[104 146 153 131 100 133 127] >> 131
[124 116 133 125 112 154 106] >> 125
[148 116 155 148 150 150 109] >> 148
[105 134 139 102 153 150 143] >> 102
[132 112 133 139 156 121 119] >> 139
[141 133 106 112 122 129 124] >> 112
[124 158 123 128 131 129 145] >> 128
[104 127 134 130 120 124 137] >> 130
---
array([[116, 136, 105, 133, 115, 117, 112],
       [113, 129, 129, 117, 135, 119, 138],
       [144, 151, 124, 114, 123, 146, 142]]) result: 138

array([[133, 144, 157, 128, 143, 145],
       [139, 134, 142, 128, 108, 112]]) result: 112

array([[122, 130, 123, 121, 123, 115, 133],
       [141, 121, 133, 140, 138, 155, 119]]) result: 119

array([[128, 139, 151, 113, 102, 142],
       [138, 131, 139, 130, 111, 109]]) result: 109

array([[120, 122, 108, 130, 141],
       [127, 131, 116, 123, 136],
       [136, 124, 124, 138, 154]]) result: 136

array([[110, 139, 149, 107, 112, 102],
       [149, 128, 125, 130, 118, 138],
       [129, 155, 149, 127, 132, 137]]) result: 138

array([[142, 142, 138, 119, 123, 126, 141],
       [142, 152, 138, 119, 126, 122, 136]]) result: 136

array([[149, 114, 125, 130, 113],
       [139, 104, 124, 149, 126],
       [133, 127, 123, 132, 122]]) result: 126

array([[153, 109, 131, 102, 103, 111],
       [123, 123, 122, 120, 137, 117]]) result: 117
---
151	150	136	133
149	146	142	129
150	147	140	130
-> 150

119	102	127	118	118	117
124	137	128	138	130	123
125	133	124	123	127	127
-> 125

145	146	146	142	146
138	152	147	142	146
143	142	148	143	144
-> 143

123	129	119	129	116
133	138	119	120	105
120	114	123	123	136
-> 120

135	151	144	136	128	133	123
143	137	131	130	126	127	136
145	133	149	126	121	132	141
-> 145

111	122	107	127	111
114	122	111	127	115
111	122	106	126	109
-> 111

131	126	128	128	146	132
125	122	157	112	141	123
138	143	132	139	119	137
-> 138
---
[117 141 109 150]: 117

[137 113 129 121 153 135]: 135

[133  99 117 120]: 117

[139 134 142 126 107]: 134

[[118 121 116 114 138 119 118]
 [120 111 125 103 127 126 133]]: 127

[[116 113 123 103]
 [123 126  98 118]
 [128 155 103 107]]: 126

[118 130 136 120 151 132 130]: 132

[122 106 140 130 103 144 137]: 137

[109 101 146 126 121 145]: 126

[135 126 131 133 155]: 133
---
123  114  157  103  108  141  124 ==> 157, 103

109  130  127  131
105  126  122  141
==> 141, 105

124  120  125  136  135  151 ==> 151, 120

122  126  120  134  112  102  147 ==> 147, 102

139  104  121  123 ==> 139, 104

141  145  158  143 ==> 158, 141
---
Input:
[[137 105 116 133 126 130]
 [126 135 142 133 123 127]
 [101 140 139 108 150 108]]
Output: 140

Input:
[[101 131 135 127 127]
 [142 112 130 123 130]
 [125 114 134 120 127]]
Output: 114

Input:
[[122 143 114 128  99 132]
 [126 132 123 126 112 136]
 [133 145 116 126 138 127]]
Output: 145

Input:
[[144 118 153 145 147 115]
 [122 155 137 107 129 101]
 [142 123 153 137 150 112]]
Output: 123

Input:
[[147 126 113 135]
 [152 126 106 136]
 [146 125 115 135]]
Output: 125

Input:
[[116 128 123 133]
 [132 120 124 126]
 [102 130 137 145]]
Output: 130

Input:
[[128 124 121 125]
 [106 133 133 116]
 [111 126 135 128]]
Output: 126

Input:
[[107 138 144 142]
 [109 130 139 152]
 [106 132 143 153]]
Output: 132

Input:
[[106 133 154 118 136 142]
 [150 138 119 116 144 128]
 [134 113 109 140  99 115]]
Output: 113
---
116  119  123  147  126
150  130  127  129  119
124  135  137  118  140
| 123

129  122  133  138  134  122  103
137  121  120  117  115  118  116
132  136  146  132  112  129  121
| 133

120  129  122  115  142
137  124  116  140  135
135  130  115  117  102
| 122

151  144  128  126
126  124  119  125
123  113  115  139
| 128

120  121  123  126
148  150  150  137
109  110  113  110
| 123

149  119  133  130
106  137  122  127
148  117  135  128
| 133

127  134  124  130  123  127  130
130  132  124  125  126  117  126
133  150  134  133  119  110  142
| 124

146  116  129   99  129
141  127  128  116  135
133  126  128  120  129
| 129

130  143  134  126  127  119
101  134  119  126  122  133
127  106  131  133  118  124
| 134

104  137  125  140  121
125  119  138  133  123
147  117  125  123  129
| 125
---
[137 154 135 124 128 135] out 154, 124

[[120 134 153 152 119 114 139]
 [139 133 149 141 119 113 128]
 [110 126 124 129 127 130 147]] out 153, 110

[146 148 124 101 137] out 148, 101

[[136 123 121 128 139 129 115]
 [125 122 117 137 130 134 116]
 [151 133 132 124 154 128 116]] out 154, 115

[136 115 140 104] out 140, 104

[118 154 129 126 128 146 148] out 154, 118
---
[[133 125 136 128]
 [ 98 112 133 141]
 [129 122 133 131]]
141

[[112 106 137 122 144 136]
 [115 123 128 116 130 119]]
119

[[130 151 126 114 150 134]
 [118 123 120 148 133 110]]
110

[[110 113 129 155]
 [137 135 140 127]]
127

[[131 124 123 121 119]
 [150 126 107 103 107]]
107

[[106 132 142 142 134 113]
 [140 130 108 111 137 142]
 [135 115 104 130 142 142]]
142

[[131 126 138 130 133 131]
 [121 154 116 126 117 129]]
129

[[121 131 112 125]
 [124 134 101 124]]
124

[[117 128 134 130 129 132 128]
 [107 129 137 128 127 137 126]]
126
---
[[146 131 138 149 143 139]
 [143 100 151 141 138 123]] → 151, 149

[[141 133 146 123 153 130 128]
 [118 129 132 117 135 152 136]] → 153, 152

[119 138 125 106 128] → 138, 128

[103 125 131 136 121] → 136, 131

[135 154 124 130 128 138] → 154, 138

[121 111 132 135 119 158] → 158, 135

[151 138 126 130] → 151, 138

[129 139 151 138 132 131] → 151, 139

[133 146 130 157 130 131] → 157, 146
